Rotation paths and how fast each direction turns (degrees each step)
Each turn is a multiple of 5 degrees from 10 to 175, or 0.
Each row of a path follows its step; steps can be skipped.
path 1
step 5: [-21  -8  -2  -9  -1 -25  -8  11  -5 -22  20 -11  -6   3  -5 -16  -5  -3
  -5  15  23  -7   0 -20  -2  21  -5  15  -8  -1  -3 -26  15   8   1  -8
  -2   2  -6  12  17   2  -9   8   6  -3  -8 -13   2   6   1  12  -7  -8
   2  13  -1 -14  17   3  -1  11   4 -13  -8]
step 8: [-31  14   2   9  -6  -3 -12  16   5  -6 -12   0  -9   1   1  -4   4  10
   6 -20  20  -5   0   5 -20  30  24   0  11  -5  20   1   7   3  -1 -16
  10   0  16  -8  13 -10  -8   3  13 -17  -4 -10   0  10  -5  -4   3  -2
   1  -8 -13   2  -2 -13  -5   6  -7  -7 -14]
step 9: [ -8   8   1 -15  -1 -10 -18   4   3  -2   8   9 -14   6  -4  -2  -2   4
   1  -7  10  -8  -7  -9 -12  18   6  -6  23  -8  -9 -18  13  21   5 -11
  25   2  -6  11   9  -4 -10  11   9 -11   9  -5   9  -2 -10   3  10 -12
 -11  -4 -10  11  20 -32  11   3  -4   9 -11]
step 11: [-15   1  13 -24   3  -7  -9  14  -2   6   8  16   0  27  10  15  -5  16
   2   4  14 -10 -17 -10   2  -2  -7  19  -6 -23  -4  -2  21   8  -2 -17
   2  -7   6  -1   4 -18   1  13  16  -2 -13   7   6  -1 -10   7  -1 -14
   1 -10  19   3   1 -12  -1  14  10  -8  -3]
step 12: [ -6  19  14 -16  21 -19  -8  22   7   7  -9 -15  16   4  -5  14  -1  19
  -6   7  16  -3 -10  -4 -13  14  12   0   0 -23  15  -6  13   7   7  -8
   4  -3   4   8   7  -2   0 -16   8   7 -15 -13   3   0  -9  -3  14  -4
   3   2  21   3   7   7 -13   3   5 -10 -16]
step 13: [-18   1   4 -21  13 -21 -15  22  -6 -10  15 -19   7 -10  23  -2   5  -9
  -9  -3  14   2 -11  -8  -6   7 -13  12  -3   0  -7  -5  20   9   3  -5
  10   1   2  -1  18  -4  -6   0   6  -3 -14  -8   0  12 -15  10  26 -10
   3  16  -9   2   4  -3 -13   4   4  -4 -15]
step 19: [ -8  -4  -6  -9 -13 -27  -4  -1  -8  -7   1   1  -9  18  -8  11 -12   5
   1  -2  15   2  -3 -15  -5  -6 -15   4   3 -19   4 -11   4  13  -8 -25
   1   6  -1  10  21 -11   7  22  14 -11  -9  -6   6  11 -13  -1   9  -3
   3 -21  12  -2  -3 -18 -27   3   0  -3  -5]
[ 2 -1  1  6  4  0  3  2  0  0 -5 -1  2 -3 -3  1 -3  0  2  1  0 -1 -3  4
  1  5  5  0 -4 -2  0 -1 -3  1 -1  0  1  2  1 -2  3  3  0 -3  2  2  0  1
  1  3  2 -4  0  5 -3 -6  0 -4 -1  0 -6 -3  1 -1 -3]
170
[-3  4  2  0  1 -1  3  0 -1  1 -2  4  3  1 -3 -1  3  0 -3 -1  0 -1  1 -3
  2 -4  0  1 -2  0 -4  0 -4  0  2 -2  0 -6 -3  0 -1 -3  2  3  1 -1 -1 -5
  0  4  0 -2  0  4 -4  4  7  0  1 -6  0 -5  4  0  0]
45
[ 1 -2 -5  3 -2 -8  2 -2 -1 -2  4  2 -1  0  1 -5  2  1  3 -2  1 -2  0  2
  1  2  1 -4  0 -2  0 -3 -4 -1  1 -1  1  4  3  5 -6 -4  0  1 -2 -3  0 -4
 -2  2  4  4 -5  0  1 -2  1 -3  1  1  0 -2 -1 -4  2]
20
[ 4  0  4 -1 -7  2  2  0  0 -1  2  6  1  2 -2  3  2  1  6  1  3 -3  0 -1
  1 -1  3 -1  0  2  3  1 -3  1  2  6  3  1  0  3  6 -5  1  1  3  0  2  2
 -2 -4 -2  2  4  0 -2 -6  1  3  1 -1  1 -2 -2  1  0]
45
path 2
step 1: [  0 -29  18  21   1  -4  -7   3 -11   4  -9  17  -1  -3  11  -2  -3   1
   3   8   8  14   6  10  -7   6  -5  -4  -4   2  -1   4  -1  -8   4   1
   4  10  -1  15 -15  -5 -14  -4   8 -13   0   0   6  11 -19 -18   8   7
   8   1   8 -16  -9 -15 -14  14   5  -6  -4]
step 7: [ -7  -1  22  17   9   4  14   0   5  13   2   5  -2  -4 -11   1 -13 -12
  -7 -11   4 -15   6  -8   0   5  -5  12  -3   4 -11   7 -12  16   3  16
   0  -7   0 -22  -3 -18  -9  22 -14   7   0  -2  -3   9  18  -8  -1   4
 -12 -10  -6   6 -19  -3   7   2   2  -4   8]
step 12: [-20  -4   3  -8  22  15  -1   4  14  -1 -14   7  -3 -20  -3  -2  12  -2
  15  -9  13  15 -17  -2  -1  -2   8  -7   7  -8 -19   9  10  -9   4   4
   4  -7   1  12  13   1  -6   7   8   8   5  -5  17   7  13   6   0  15
 -13   7  12   9   6  11  -4  -3  -6 -12   2]
step 16: [  6  11 -10  -5   0 -11  11  15   4   7   0   8  14  -7   3   0   0 -12
   2  -1  -1  -5  -1 -25  -6   0 -11   8  10 -17 -13 -17   3  -9  -9  -6
   7  13   2  10  15  -8 -11  -3  11 -12 -14 -15  -1   6  13  18 -13   3
   4  -6  -2   4   3   6 -19  -2  -6 -16  14]
step 22: [-16  14 -12 -17 -24  -6 -17  -2  -3  16   3  -4   5 -10  20  -3  -7  -9
  14  -7 -24  -1   4   5   1   5   2   8   6   5  -6  -2  15   1  -5   7
 -11  -8  -5   8   5  -4   6  -8 -19   4  22   1  13   5   0   7   4  10
   6  -5   4  -7   8  -3  19  -1  -6   3   9]
step 28: [ 11   0 -15  -1   8   1   3   1 -12  -3  -1  19   7   8   6  -9   8  11
  -7   3  18  11  -2   2  -1   6 -23  -5   2   2 -11  -2   8  -2   4   0
 -14  12  -5  23 -13  -7  11  10   8  -9  15  -5   2  20  -6 -11   9 -14
  -3 -12  -7 -16  12   9   7  17   1  -3  -4]
step 31: [ -4  -9   0 -15   4   7   5  -8  -1 -18  15   1  20  11  20   7  -3   9
   2  -2   1  12   6  -8  14  -7  17  -4  -5 -12  10 -14  -6  20   9   0
  -6   3 -11  13 -13  14   3  -9  22   3   0 -13   0 -17 -11   5   5   9
  -1   6   5  -3  -1  -7  15   9  11   0   2]
[-3  4 -4 -5  0 -2  1 -3  1  1  1  2 -4  0 -1 -1  3 -2  0 -5 -2 -3  5  1
  0 -1 -2  2 -6  0  1 -1 -2  4  1  4  1 -2  4 -2  1 -2  0 -2 -6  4 -2  2
  0  0  0  1  0 -1  2 -3  6 -2 -6 -5  1  0  1 -1 -3]
25
[-3 -4 -2  4 -2  4  1  2  4 -1  4 -4  1 -1 -1  1  2 -1  3  2  3 -1  3  1
 -2  1  0  4 -1 -3 -2 -3  0 -1 -3 -5  5 -2  0 -4 -4 -1 -2  6 -3  1 -2  1
  6  3 -1  1  3 -2  0  3  2  2 -2  1 -1 -2 -2 -6  0]
10
[-4 -2  2 -3  0  1  0  0 -1 -2 -7 -4  3 -1  3 -4  0 -2  2 -6  0 -1  0  3
 -4  2 -1  0  0 -1  1 -2  2  2  4 -8 -5  0  1  3  3  3  1  1 -1  4 -1  0
 -3  0 -3  0  6  3  1  1  0  4  0  1  3  1 -1 -1 -3]
40
[ 2 -4 -3  0 -1  5  4  3  0  0  3  0 -1  5  3 -1  0  2  2 -3  2 -2  1  0
  5 -3  2 -3  2  2  1 -2  1  1 -3  0  2  1  2  0  2  1  0 -5  1 -3  9 -1
 -4  4 -4 -5  4 -1  2 -3 -1 -2 -4  0  2 -5  2 -1  1]
10
path 3
step 0: [-21 -13  10   5  -7  -6  -4  -8  13  22   5   7  -3  -2  -9  31   9   0
 -24  -6  -9   4  11  11  -7   4 -11 -14   0  -7   5   9   0   3   0  -9
   0   1  -9 -12  -2  12  -9   1  -8  -2  -7  -1   3  -6  -2  -9  18  -1
 -10 -13  -9   4   1  12  15  11  -1   1   5]
step 3: [  7 -17   2   2  -2  -4  -8   1  -5  -2   2 -15  -1 -10  -3  -3  -5  -6
  -2   4   8  16   8  19 -24   9   4   4  -5  19   3  10  11 -19   1 -18
  21   2  -2  -9   5   4 -10  13   2   7   6  13  -6  -2   8   9   6   5
   2  17   5  11 -29  -2   0  -7  -5  -3   0]
step 7: [  2   1  10   4  23  -9   7  -1  -6  -7 -15 -12   7 -11  -7   8  -6  -7
   2  -1  14   6  11 -14  -6  -7  -2  15   2 -12 -11   8   5  -4  11  -4
 -17   4   6   4   4  -6   1  -5 -12  -6   6  -2  17  15 -14   4  -2 -18
   6   3  22  -9 -13  10 -11   7 -10  23  10]
step 9: [ -2  17   6 -12  -1   0 -16 -18  -7  -1   5  -7 -14  -2   2  -4  -2  -5
  -6  -7   8   9 -11   6 -13  -2   1   5 -19  -9   5 -13  26   4  -4   7
   9   4   6 -20  11  13  -8  -2   4  -5  12   1   7 -11   8 -13   9  -9
   8  21  -1  -6   1 -14   6 -17   9   9   7]
step 16: [  9  -7  13  -1 -22   7   3   5  -6   9 -10 -16  -9 -10  -4   9  -4  -4
   3  -1 -10 -11  14 -17   1  -2  15   5   0  -6   0   7  -1 -14  11 -11
   2  -6  -8   3  -7  -8  -3 -12 -16   2  12  -1  13   6  21   5  -2   4
 -15   6 -15  11  24  -1  20   3  -9  -4  -4]
step 23: [  1  -6  -1   9   5  -1  11  -2 -18   2  -3 -27   1   4  -9   8   7  -9
  -6   8  -4  13  12  12  -1  17   3  -1 -13   0  17 -12  -7  -1 -17 -17
  10   2  -5  -1   4  -2  -1  13  19   3   0  -3  13  11 -17 -15  10   5
   0 -17  17   4  -4  14   1   0   7  12  -6]
step 27: [ -2   0  -3   3  -8  -2   7   1   2   9 -17 -13  -5 -10   1  11  14   5
   1   1   6   3  -6  -6  -5  17   5  -4  -1  -2 -13   3   3  -6   8 -10
   1   6 -18  15   7  -1  20  -7  -7 -23  -9  -2  16   5  10  10  15 -16
   3  13  11   7  23 -13  -4  10   3   6  18]
[ 1 -1 -2  0 -2  4  0 -1  3  1  5  4  2  2  1  1  2 -1 -3 -2 -2 -1  0 -2
  3  4  3 -6  5  0  3 -3  0  0 -1 -6 -3  3 -1 -3  1 -1  4  1  2 -5 -4  0
  4  4  3 -2  3  2 -1 -5 -3  1  3  0 -1  5 -2  2  1]
175
[ 0 -1  3  1  3 -3 -1  0  3  0  4  1  3 -1  1  3  0  2  3 -3  2  1  2 -2
  3  3 -3  2 -1  0 -2 -4  2  2  4 -4 -8  0 -6  1  3 -1 -3 -1 -1  2  4  2
 -1  0 -2 -1  2 -2  1 -1 -2  1  1 -7 -3 -4  4 -1 -1]
145
[-1 -2  2  3  0  2  7  2  0  2  1  2 -1 -4  5 -1  1 -1  4 -5  2 -5 -5  0
 -2 -4  6  2  1  0  0  1 -6 -2  1 -1  1  1 -2  1  1  1 -3 -2 -1 -2  1 -2
  1 -1 -5  3  2 -4  2  0  0  1  5 -1  1  3 -6 -1 -1]
130
[ 3  5 -4  2 -3  0  4  0  1 -1  3 -1 -5  0  2 -4  7  4 -3  1 -1 -2  0 -2
 -3  0  2 -2 -2 -3 -4 -1  3  1  1  2 -2  1 -2 -3  0 -3 -1  5 -2  0  3  3
  0  1  4  4 -1 -3 -3  5 -1 -2 -1 -4 -2  3  0  2 -2]
140
[ 1  3 -5 -5  9 -2  3  3 -1  0  0 -1  0 -3  1  1  1 -1 -1 -3 -1  1  1  0
  3 -3 -1  3  1 -4  0 -5  1  2 -4 -3  3  0 -3 -4  1 -1  1  1  3 -2  1 -1
  1  3  1  5 -3 -1  4 -1 -2 -4  1  4  0 -5 -2  0 -2]
130
path 4
step 4: [  9  -5  10   6 -12   0   1 -23  10  25   5 -12  20  15  15  21   5  14
  21 -11 -10  11  16   0 -10  -3 -10   1   2 -18  -9   4  -7  -5  -9   0
   1  -3   7  16   5  17  -1   6   3  -5  15 -15   4   0   0  -1  -3  -5
 -19 -10   8  -9  18  -9 -10   8  -6  10   6]
step 8: [  7   1  -1 -10 -13 -22  -3  -5  -9   6   5  10  -6  20 -18   8  -2   6
  -1   7   7 -11  17   7   3   1   7 -13 -28  11   5  24 -10   2   2   9
  12   1   4   2   6  11  -4 -17   1  -6  12   1  -7  10  16  -9  10   3
  17  12  10   6  13  19 -16   4 -17  -1   7]
step 9: [ 20  -9  12  17  -1 -11   8  10  -5   5   3  -4  -2   5  -9  -6   8  -7
   0   3  -3  11   1  25  -6  18  10  -2 -16  13   4  29 -13 -15 -21  10
   0   1  -5  -9   4   0  -6   5   0  -3   1   3 -19  15   3 -13  18  12
  -7 -16  13  -9   5 -13 -16  -3  -7  12   7]
step 14: [-11  -9  -2 -14 -18 -19 -10   7 -14  13  10  -2   5  19  15  24  12   1
   6  12   7  -5  13   6  -3   7  -2  -3 -26  12   3  -3 -11  11  -6  -2
  -3  10  -4  -6  -5  12  -2   1 -10   5   8 -15  12   1  26   2  14   7
 -16  16  18  13  -2   0  -7  -6   3   6 -12]
step 15: [  3   4  -3  -5  -5  -1  -3   7 -15  21   2 -17   8  -9  11   1   7 -10
  23   5  -9   5  -8  14   4  18  -3  10 -11  -7   0   5 -18 -10 -18  -4
  15   3  -2  -7  -6  -7   0  13 -19   3 -16  -8 -12  -3   8 -20  18  -9
 -14  -7  15  13  -1 -10 -15 -10  21  -1  -1]
step 16: [  9   0  -1  15  -6  -3   4   6 -24  17  -5 -18  19 -21  26  14 -10   5
  23   8 -20  -1  10   5  -7   8 -14   7   6  -7  -8  -9  10   0  -9  10
  -2 -14   8   6 -13   4  12  -3   5 -14 -13  14 -10 -13   1  10   5  -1
   4   8   4   4  -8  -4  -3   3  10 -19   7]
step 21: [ 12   3  -1 -24  -2  -7 -23   0  10  21   8 -17  20  -5 -11  -9  13 -14
   6  -5  -7  11  -1   7  -1  13  -7   7  -2  -9  -5   3  -6 -10 -10  -9
  11 -19  18   0  11  -6   8   3  18 -12   2  -1   8   4 -18 -16   8  -9
  -1 -20  14   6   4  -1 -13   8  11  -4  13]
[-1  1 -2 -3 -1 -1  0  4  1  1 -4  5 -2 -1 -2 -5  1  2 -4  4 -2 -4 -3  4
 -1  2 -3  0 -3  2 -1  0  5  3 -5  2  1  2 -2  5 -3  6 -2  2  0  6  0 -1
  4 -2  0  1  4  0  1 -1  1 -2  2 -1 -1  1  0  3 -2]
125
[ 0  0 -2 -3 -5  2 -1  1  2 -1 -3  2 -5  1  3 -3 -4 -3 -3 -3  5  3  5  1
  4 -4 -2  2 -1  1 -1  0 -1 -1 -1 -1  2  4  1  1  2  5  3 -2 -1  1 -1  3
 -2  1  4 -1  0  7 -1  1 -1  3 -1 -1  5 -2 -1  0  4]
65
[ 0  3 -2  3 -5  2  0  0 -1  2  1 -1 -2 -2 -2 -4 -3 -2 -4 -2 -3  2 -4  5
 -1  0  2  6  6  4  2  4 -1 -3  3 -7  0  1  2 -2  1 -5 -1  0 -1  3  0  0
  1  4  0  0  4  0 -2 -2 -2 -1 -3 -3 -3  1  1  1 -2]
175
[-2 -1  5  0  2  3 -4  1  3  1 -4 -4  1  1  4  1 -5 -6 -1 -1  0 -2 -7  3
  1 -2 -1  0  0 -1  0 -3  0  0  1  1  0 -2 -2 -4  1  0 -4  1 -4 -1 -3  2
 -3 -3  2  2  3 -1  2  1 -1  7  3  2  1  0 -1  2 -7]
80
[ 1  2  0  3  1  1  2 -4  1  1  1 -3 -2  2  1  6 -7 -1  1  0 -1  3 -2 -2
  6  3 -4  0  0  1  0  3  9  4 -1 -3  0  2  0  0 -5  2  0  4  1 -5 -1  0
  4  0 -1 -1  1  3 -2  3  0 -4  0 -1  0  1 -5 -1 -3]
115
[-5  2 -1 -3  2  0  3 -2 -1 -1 -4  1 -3  4 -6  1 -3 -1 -1  4 -1  1  4  0
  1 -1  3  0  0 -2  6 -1 -3  0  2  1  3 -9 -2  0 -2 -1  0 -5  0 -3  4  3
  3 -4  2  4  2  2  1  1 -5 -1  2 -5 -1 -2 -2  1  0]
70
